The same turns and mirrors carry the whole set onto itself, and each row onto the other rows of its family. Which rows share a family with each named row? Give them in list order.
These 30 rows form 5 families of 6 rows each.
gar: [-35 -13 -17  39  -7 -13 -38  23  13  44  18 -25  29 -19  34 -19  17  -1
  -3 -25]
famad: [-43 -20 -16  30   5  -7 -45  29 -21  47  11 -27  14  -5  41 -20  -1  -8
  -6  -7]
Nofid: [-29 -20  -1  38  11 -33 -44  14 -13  33  21 -32  47  13   4 -34  -1 -10
   4 -21]
mapa: [ -4  13  13 -46  -9  21  -4 -16 -22  -8  23 -14 -31  -1  17  13  10  43
  17   7]
vuzam: [ -2 -10 -15  35  16 -26 -18  61   9  44  -1 -15  34  -2   4 -18   3 -16
 -27 -24]
ropal: [-14 -17 -15  24  29 -32 -32  57  -3  36   8 -25  32 -14   3 -14  13 -15
 -15 -35]
monon: [ 10  -1  37 -42  -9  13   7 -19 -23 -16   0  13 -25   0 -10  27  -8  12
  10   6]
boze: [ 45  28  25 -27  -6  15  10   0   4 -14  15  14 -31  12   3  23   6  10
  11  -7]
nekob: [ 11  24  15 -32 -24  21   8 -20  14  -7  23  -4 -17  -3  13  14  17  48
  11  -1]
Misaf: [-28 -18 -14  23  27 -25 -26  31  -8  31   7 -49  36   9  13 -29   8 -20
 -21 -33]
vok: [ 34  22  23 -36   5   9  -3  -5  -6 -21  25   5 -32   0   3  27  15  15
  23 -17]
Rifod: [ 19   7  37 -33 -20  14  18 -18  -1 -12  -3  19 -17   1 -13  26  -7  13
   3   4]
seka: [-21 -18  -2  42   5 -26 -38  20 -19  41  12 -23  40  29   7 -37 -15 -15
  -8  -5]
Dukup: [  3  20  27 -31 -11  11  -7 -25 -16 -18  12  23 -25  -2 -26  27 -19  21
  -6  -1]
Fuder: [-21  -2 -25  34  22 -23 -39  33   3  26  20 -48  21   8   4 -23  -8 -23
 -37 -30]
molu: [-18   0 -25  37  17 -21 -35  32   9  26  18 -45  23   9   3 -23  -8 -21
 -40 -29]
neze: [ 19  13  35 -29 -19  -3  12 -13   8  -7  -1  -2 -12   9 -38  24   2  38
   8  12]
gek: [-17 -14 -14  29  19 -19 -19  35  -6  39  -2 -43  33  21  14 -32  -2 -26
 -33 -21]
vuseb: [-24 -10 -17  47 -12  -3 -27  30   7  56   3 -16  23   4  37 -23  -2  -8
 -19  -3]
bokif: [-15 -11 -14  34  15 -23 -17  31  13  35   4 -43  43  12  12 -31  10 -18
 -27 -34]
Pev: [-15 -11  -2  51  -4 -30 -34  16   6  40  16 -22  52  20   1 -34  -4 -10
  -6 -16]
duka: [ 13  21  14 -32 -22  31  12 -12  -7   2  11   0 -31  17  20  10  -5  40
  -1  23]
Sura: [ 37  21  24 -36   7  16   1   1 -22 -15  15   8 -41  15   7  22   0   9
  14  -1]
libop: [-12 -19 -15  24  30 -23 -27  62 -17  42  -2 -22  23   1  10 -17  -1 -21
 -25 -17]
kabuk: [  6   4  35 -42  -7  -6   0 -15 -13 -12   4 -13 -18   2 -36  26   6  38
  18   6]
rur: [  2  20  26 -30 -12   9  -8 -26 -10 -19  15  22 -23  -6 -27  29 -15  23
  -2  -6]
giku: [ 11   2  37 -40 -15   8   8 -22  -4 -20   6  11 -15 -12 -16  29   4  17
  14  -7]
fove: [ 14   6  35 -37 -10   2   7  -9 -19  -5  -6  -4 -22  18 -32  22 -10  32
   8  22]
Vaget: [-20  -2 -26  35  21 -21 -36  34   3  29  18 -46  20  12   4 -22 -14 -24
 -41 -26]
Mebig: [  7  21  28 -29 -15  11  -3 -25  -8 -18  13  25 -22  -3 -27  28 -18  22
  -7  -2]

Same family as ropal: vuzam, neze, libop, kabuk, fove
Same family as Sura: Nofid, boze, vok, seka, Pev
Same family as rur: Dukup, Fuder, molu, Vaget, Mebig
Same family as monon: Misaf, Rifod, gek, bokif, giku

The same turns and mirrors carry the whole set onto itself, and each row onto the other rows of its family. Which rows share a family with each named row? Give them in list order.
These 32 rows form 4 families of 8 rows each.
Lil: [ -1   8 -22   5  25 -24  12  16 -25  -8 -22 -25 -33 -43   6 -57  36 -14
 -13 -55]
vobef: [  7  15 -41  -1  -2 -33   3  -9 -24  -5  12  29   8 -40  30 -44 -22  -7
 -46   8]
batov: [-19  39 -10  29   4 -37  29 -11 -28  46  -2 -33 -19 -37  36 -22   4   7
  39 -36]
vige: [ 22   4  -9 -17 -39   0   6  39  -5   1 -14  20  19   1  31   6   6   5
 -15 -47]
fub: [-18  29 -22  39  39 -40 -20  11  30  15   4  12 -15 -49  25 -51 -14 -41
 -15   9]
mese: [ -4  48  -5  30 -18 -33  27  -6 -34  39  -1 -31 -17 -40  36 -19  -8  14
  30 -38]
madif: [ 18  21 -13  -4  20 -14   2  16  26   6  17  16   1  28  -7 -85  31 -40
 -21 -35]
Voz: [ 26  19   0   6   3 -21   6  14  21   8  24  17   3  43  -1 -73  31 -46
 -18 -29]
vek: [ -8  18 -20  33   3  -6  -6  45  42  43 -22 -15   7  -8  23  -7  -1 -42
  34 -57]
mafu: [-18  26 -31  52  29 -33 -12  10  37  30  15  12 -14 -48  25 -39 -29 -41
 -10   1]
nisi: [-13  -8 -23   6  29 -13  -3  20 -33  14 -20 -29 -30 -18   7 -40  40 -34
  -9 -50]
Nuru: [ -4   4 -28   5  38 -13  12  24 -22  -8 -10 -27 -35 -23   6 -55  35 -28
 -18 -54]
ros: [ 34  28   3  -5  18 -14   9  10   7   1  18  19  10  30 -10 -76  28 -37
 -21 -34]
Tagel: [ -9  14  -4  36   7 -10  -2  57  48  32 -20  -8 -10  -3  42   2   5 -31
  15 -45]
fivu: [ 12   3 -20 -25 -44   0  17  15 -12   1 -13  18  18  -3  39   7   7   1
  -2 -44]
Fop: [ 10   8  -2 -16 -43   4  15  27  -9   8 -10  17  19  11  35   9  -9  -4
  -2 -56]
litu: [ 19  65   6  23 -31 -36  21 -14   7  51  22  15  22  14  21 -41 -10  -4
  31 -13]
vumo: [-25  47 -22  41  11 -33  24  -9 -29  31  -9 -33   2 -36  17 -17 -20   9
  29 -40]
Kome: [  7   4 -12  -4  36 -25  16  26 -28  -1 -21 -31 -29 -22  16 -51  42 -15
  -7 -54]
Tizal: [ 36  16   4 -12   7 -17   9  18   9   8  17  32  -6  29  12 -65  42 -48
 -13 -19]
Buli: [ 17   0 -23 -16 -38  22  18  28 -14  16 -16  10   8   4  44  -1  19  -4
 -11 -36]
Guz: [ 13  17 -36  -2 -18 -24  -3 -10 -16  -2  21  40  15 -44  14 -35 -27  -6
 -39  -1]
poni: [ 23  70   4  21 -10 -38  36 -11  12  26  28  27  26  11  23 -41 -17  -6
  26  -9]
Pifor: [-14  35 -16  55  38 -38 -18  26  31  23   8  12 -16 -33  17 -46 -26 -47
 -13   1]
Rozi: [-14  32   5  25  17 -10  -1  59  53  30 -15   0  -5   5  31  -6  -2 -42
  15 -44]
bot: [  7  63   6  28 -14 -26  21 -26   6  48  39  17  21  16  10 -47 -10 -14
  25 -17]
gen: [ -8  40 -25  54  27 -60 -13  17  34  15  16  15  -9 -39   2 -42 -29 -35
  -4 -10]
nozar: [ 15  62   4  20 -23 -23  18  -6  17  54  39  10  15  31  23 -46 -13 -13
  22 -17]
Povig: [  6   5 -30  -1 -21 -27  -4 -21 -32  -7  10  30   9 -43  29 -36 -23  -3
 -32  -3]
Nabe: [-12  50 -23  23   4 -28  27  -4 -37  35 -12 -28 -16 -51  28 -24  -5  14
  31 -38]
sisat: [ 18  22 -29   6 -13 -33  11  -1 -22 -11  22  40  -8 -28  23 -37  -9   4
 -49  10]
Mar: [ -8  22   5  30  -3  -4  -4  51  44  29 -18   1  -5   4  25   5   3 -39
  32 -52]

Same family as Rozi: Lil, fub, mese, madif, Fop, nozar, Povig
Same family as bot: batov, vige, mafu, ros, Tagel, Kome, Guz
Same family as fivu: vobef, Voz, Nuru, litu, Pifor, Nabe, Mar

The same turns and mirrors carry the whole set onto itself, and each row onto the other rows of its family. Which rows share a family with each named row? Give them in list order.
These 30 rows form 5 families of 6 rows each.
pek: [ 40  34  11   5 -32  24  48  19 -51 -13  -8 -23  19  11 -52 -46  14  38
  13  25   5  63]
bider: [ 10 -14  22  -4 -28   5  54  -5   1 -27  53 -25  24 -41  26  -6  10  79
  -5  25  20  28]
Vifup: [ 31  20   3  56 -34   0  48  23 -26  48 -19 -33 -44  18  -4 -32  -5  62
  26 -35   0  46]
Filu: [-10 -36  -8   8 -12 -16  47  12 -14  31   8 -53 -12 -49  18  11  39  61
 -10  -4   0  19]
kono: [ 36  34   1  54 -36 -15  46  11 -44  37  -6 -32 -35  11 -16 -54  16  64
  40 -29   8  39]
mobuv: [  7  -7  31   7 -17   7  51  -3   2 -41  48 -46  21  -7  22  -9  15  88
  -8  11  23   6]
Fomap: [  1   5   8  -8 -67  -8  66  23 -34  16  43   9 -10 -37  13  -8 -20  34
   5  -1   7 -18]
bupuz: [-20 -30  -3   7 -27 -17  43  15 -19  18  41 -36   0 -64  26  -2  26  61
  -4 -18 -16  22]
sasa: [ 37  36  12  -3 -24  22  49  21 -44 -11 -14 -13  -5  14 -42 -65 -17  42
  23  10   4  52]
fuso: [ 53  26   1  -2 -30  36  65  14 -51  -7 -11 -12  14  21 -28 -34  -9  33
  18  14  -4  58]
nonuz: [ 56  33  21  19 -21  23  69   1 -44 -15 -16 -25   8  28 -47 -39   1  40
  32   6   1  34]
bonug: [ -1  12  23  73 -22  -5  40  32 -39 -15 -13 -47  17   0 -46  -5   9  78
  38   4 -34  33]
nadot: [ -8  14  32  65 -17   8  42  35 -20 -28 -12 -64   9   5 -29 -15  -8  60
  31 -16 -42  37]
Repe: [  5  14  29  48  -8  11  39  29 -34 -11 -25 -56  17  16 -52 -14  21  48
  38 -25 -30  32]
disa: [ -1  11   1 -15 -62  -4  55  37 -47   7  51  -6  -8 -15  12 -24 -19  43
 -18   8  18 -15]
felan: [-12 -27  -9   6 -16 -16  51   8 -19  26  20 -53 -19 -47  12 -11  33  55
 -30 -27 -15  15]
Vudos: [ 28  31  18  56 -38  -3  50  31 -34  34 -25 -32 -39  22 -41 -36  -4  48
  26 -24   2  25]
Fur: [  1  10  30  46  -2   8  39  27 -27 -36 -22 -44  14   2 -46 -23 -10  76
  39   1 -34  38]
Tasun: [ -2   4   7  -8 -64  -7  42  32 -25  20  59  -1 -11 -36  28 -23  -8  54
  -8   6  29  10]
pupov: [  8 -16  34  10 -22  10  49   8   1 -21  54 -54  33 -22  29   8  33  59
   8  11  27  14]
Nezad: [-16 -27  12   4 -26  -6  50   6   9  23  13 -41 -13 -61   4   4  30  44
 -23 -19  -8  27]
kof: [ 21   3   9  -5 -63  -1  67  26 -40  14  58 -12   4 -27  24  -4  -7  30
   4  22  28  -9]
Gedat: [  5  -1  43  -5 -29  13  48  -6  12 -32  51 -28  25 -15  27 -10  18  65
  17  -4  32   9]
Ret: [ 38  36  15   1 -30  33  63  16 -42 -30  -4 -31  13  15 -33 -52 -15  23
  17   9 -11  55]
sul: [ 31  33   6  51 -37  -4  59  15 -28  30 -12 -42 -48   8  -8 -57 -14  46
  23 -36  -8  42]
mareb: [  3   0  -9 -17 -57  -9  52  37 -51  26  36  -4 -10 -22  21  -8  -6  42
   5  17  26 -12]
bamak: [ -3 -27   4  18 -37 -13  53  23 -12  41  29 -52 -18 -55  16   9  29  38
 -19  -8   4  17]
kesos: [ 17  22   7  48 -17 -14  42  21 -33  28 -22 -37 -42   3 -22 -57  -6  65
  42 -38 -15  36]
Deto: [ -2   5  26  56 -14  19  36  40 -31 -21 -13 -48  28  17 -26   4   1  68
  42 -12 -36  40]
topov: [  6  -9  27  -3 -21   7  44   8  -4 -28  39 -37  27  -7  28   3  22  80
  12  29  41   9]

Same family as kof: sasa, Fur, pupov, bamak, kesos
Same family as felan: Vifup, mobuv, fuso, disa, Deto
Same family as nadot: Filu, Ret, sul, mareb, topov

The same turns and mirrors carry the whole set onto itself, and each row onto the other rows of its family. Which rows share a family with each named row? Give them in list order.
These 32 rows form 4 families of 8 rows each.
Duv: [-18  32  17   6  -9  46 -22 -17  -8  13 -17 -36 -11  12]
gegut: [ 46   6  -1   8 -14  29 -41 -24  20   6 -26 -25  -2   7]
Zovud: [ 46  15 -17  -2  -4  55 -22   1 -12 -20 -10 -31  -5  -4]
Lur: [ 56  -2   0  13 -30  36 -24 -34  21 -18 -21 -14   6  15]
lazif: [ 34  12   7   6   4  52 -40 -32  42 -13  -2  33  -4  19]
pila: [ 20  10   7 -17  -8   3  39   8  43 -60  25  22  -4   3]
Dani: [ 51  11  -3  -1   3   5   5  -6  37 -16  -9  39 -57  38]
livu: [-21  39  15  -3  -7  60   2  -4 -12  -6 -18 -32  -1  21]
zugu: [ 33  11  -4  14 -20 -18  27  -1  58 -33  -9  18 -18   4]
Duder: [-24  55  10  -2   0  13  44   7  10 -30  13   3 -34   1]
gokif: [-20  32  32 -42  -1   5  31   3   4  -6   6  -9 -44  40]
mib: [  2  -2  48 -28  -9   3  48   1  17 -40  13  -3  -8  29]
bona: [-35  32 -14 -23 -15  49 -28 -16   4   4   0  -9 -28 -16]
keli: [ 29  10 -26 -18 -18  32 -51 -30  35  -4  -4   6 -12 -19]
zukuv: [ 31  -8  13 -28 -21 -25  10 -10  57 -14  -6  18 -26  36]
Narer: [-14  17  12   1 -31   7  36  -4 -16   7   6  26 -57  22]
ded: [ 36   7  13 -22 -19  -8  31  -3  15 -39  -2  15 -32  62]
tig: [ 56 -13  24 -28 -20 -15   8 -23  43 -19   8   3 -25  23]
keni: [-29  18  22   6 -30  52 -10 -34 -12  11  11  19  -4   5]
mavuv: [ 56   7 -13   7 -25 -10  23 -12  40 -37   4  14 -30 -10]
Bipif: [-30  36   9  12 -18  -2  48   8  26 -25  -5   7 -35  11]
puref: [  7   5 -11 -49 -11  59 -24 -10 -20 -10   2 -22 -25 -10]
zoko: [ 45 -11 -22 -13   7  55 -23  12  32  -4 -29   6 -15   8]
kadi: [  0  23  -7 -14 -29   4  47  -3   5 -53   4  30 -46  20]
tage: [-39  41  -9 -40 -14  58 -14 -14   0 -10   4   3 -19   7]
rasam: [-21   1  41  -9 -12  11  44   8   9   5  24   7 -17 -12]
Guvun: [-20  -5  -6 -15 -29  57   8  10 -20  18 -14  -7 -18  -6]
mel: [ 39 -11 -26 -34 -32  37 -33 -30  36 -21  -2   9  -5 -12]
guvev: [-33  14  31 -35 -17  -8  32   2  28  -5   1   2 -35  35]
beke: [ 28  21  -1 -31  -8  49 -51 -41   1 -19  24   8 -10   8]
Fepe: [ 13  35  14  13 -11  58 -23 -40 -24 -24   5 -13  -6   0]
kiv: [ 43  -3  24  -7  22  11  13   9  61 -17  10  20 -16   2]

Same family as mavuv: Lur, livu, Duder, gokif, tig, tage, mel
Same family as Fepe: Zovud, pila, mib, ded, puref, kadi, beke
Same family as zukuv: Duv, gegut, zugu, bona, keli, Bipif, guvev
Same family as Narer: lazif, Dani, keni, zoko, rasam, Guvun, kiv

The same turns and mirrors carry the whole set onto itself, and each row onto the other rows of its family. Which rows share a family with each named row? Give them in list order.
These 16 rows form 4 families of 4 rows each.
kig: [ 51 -50 -53  56  20  -1  -9 -19   7 -12 -17  14  -3 -39   7 -38 -39  43]
fiz: [ 63 -62 -55  66  11 -15 -26 -15  15   7 -23  18  13 -35  -6 -37 -39  35]
Nefef: [ 49  -5 -22  27  33 -43 -55 -29  43  37 -33  17  -5 -51   7 -69  -2  27]
betud: [ 89  22 -23  44 -38 -17 -30 -55 -30  56  -7   3 -26 -64 -48 -19 -47  20]
bib: [ 29  -7 -42  41  34 -60 -53 -36  35  22 -43  32  -2 -51   9 -59 -16  24]
kobit: [ 58 -53 -44  63  34   2 -23 -13   0   2 -24   9 -10 -57   7 -43 -22  41]
fev: [ 53  16 -13  30 -19 -53  -6 -48 -33  49 -22  20 -53 -52  21   9 -56  -5]
Gamob: [ 47 -16 -35  15  39 -31 -67 -26  30  25 -46  21  -7 -57  14 -68 -33  19]
zibe: [ 69 -57 -52  48  14 -11  -8 -17  -1 -16 -37  16   1 -45  11 -43 -40  36]
Vis: [ 55  23  -9  41 -39 -54   5 -50 -21  48 -14   8 -50 -26  25  -3 -40  20]
Fak: [ 71  13 -12  25 -21 -48  -4 -33 -37  43 -26  14 -53 -17  29  -2 -60   6]
ziruv: [ 73  28 -11  23 -40 -17 -21 -59 -24  50  -9  15 -22 -70 -47 -27 -27  45]
salet: [ 66  18 -15  33 -18 -51   4 -31 -28  43 -16   2 -54 -29  26  10 -40   3]
vuza: [ 94  26 -24  21 -56 -37 -25 -47 -24  44 -19  23 -15 -55 -39 -15 -43  38]
Vure: [ 85  19 -20  20 -50 -23 -24 -64 -26  55 -25  14 -17 -72 -43 -34 -39  31]
Dilum: [ 54  -8 -28  27  35 -47 -66 -26  32  39 -43  40  -4 -48   6 -71 -17  27]

Same family as fiz: betud, bib, fev
Same family as kobit: Gamob, Vis, vuza
Same family as Dilum: kig, salet, Vure

The same turns and mirrors carry the whole set onto itself, and each row onto the other rows of its family. Which rows share a family with each named row? Give them in list order.
These 32 rows form 4 families of 8 rows each.
filiz: [-46  26  32 -14 -17 -30  -3 -17  21]
felav: [-38  51  10 -10 -31 -50   5 -35   5]
Gosef: [-49  39  34 -26 -11 -30  10   0   4]
Kolad: [-37  21  41   0 -29 -27  15 -27  19]
Dev: [ -9  32 -28 -30 -39  36  46  11  -8]
Lumu: [ 24  20 -35 -21 -35  29  16 -10   9]
Pogif: [ 19  55 -39 -29 -24  10  36  -1  -4]
Dugir: [-48  29  42  -9 -42 -29  17 -18  -1]
sefev: [-19  58  16 -18 -18 -52   4 -22   8]
liviv: [-26  12  27 -11  -9 -34  39 -42  19]
vonuz: [-54  28  31 -10 -35 -25  39 -32  -8]
pase: [-36  47  19 -20 -40 -48  -2 -28  -4]
zure: [-23  38  31   2 -36 -41  10 -36  17]
kife: [-39  24  17   0 -17 -37  23 -46  22]
gofep: [  6  13 -25 -24 -31  42  20   6   7]
sut: [-57  30  19 -15 -38 -38  31 -36 -10]
keti: [-36  26  23 -26 -35 -43  45 -38 -17]
Tuzog: [ 14  40 -51 -24 -36  14  32  -2  12]
fudav: [  1   5 -33 -59 -40   6  30  -2 -21]
gop: [ -1  17 -48 -46 -52  10  30   2  -8]
nav: [  2  -1 -30 -41 -29  25  14   7  18]
Fuz: [-14  25 -36 -33 -33  32  39  19   5]
Dopip: [  5   4 -43 -33 -27  21  24   1  24]
tem: [ 12  19 -43 -48 -52   7  14  -3  -8]
togu: [ -7  34 -20 -33 -10  33  41  20   2]
nas: [-26  34  22   4 -25 -35  31 -51  16]
Fupe: [-61  31  26 -12 -17 -29   9 -17  13]
Buse: [-32  39  31  -7 -51 -42  17 -34  -5]
zozo: [ 17  31 -37 -28 -50  25  20  -5 -12]
gor: [ 18  -2 -33 -42 -16   9  23 -11  16]
zomu: [  0  15 -29 -34 -47  36  24   6 -14]
lud: [ 19  38 -39 -17 -30  25  39  -7  15]

Same family as gop: felav, kife, sut, Tuzog, Fuz, Dopip, Fupe
Same family as gofep: Kolad, Lumu, Dugir, zure, Buse, zozo, zomu
Same family as fudav: Gosef, Pogif, sefev, liviv, keti, togu, gor

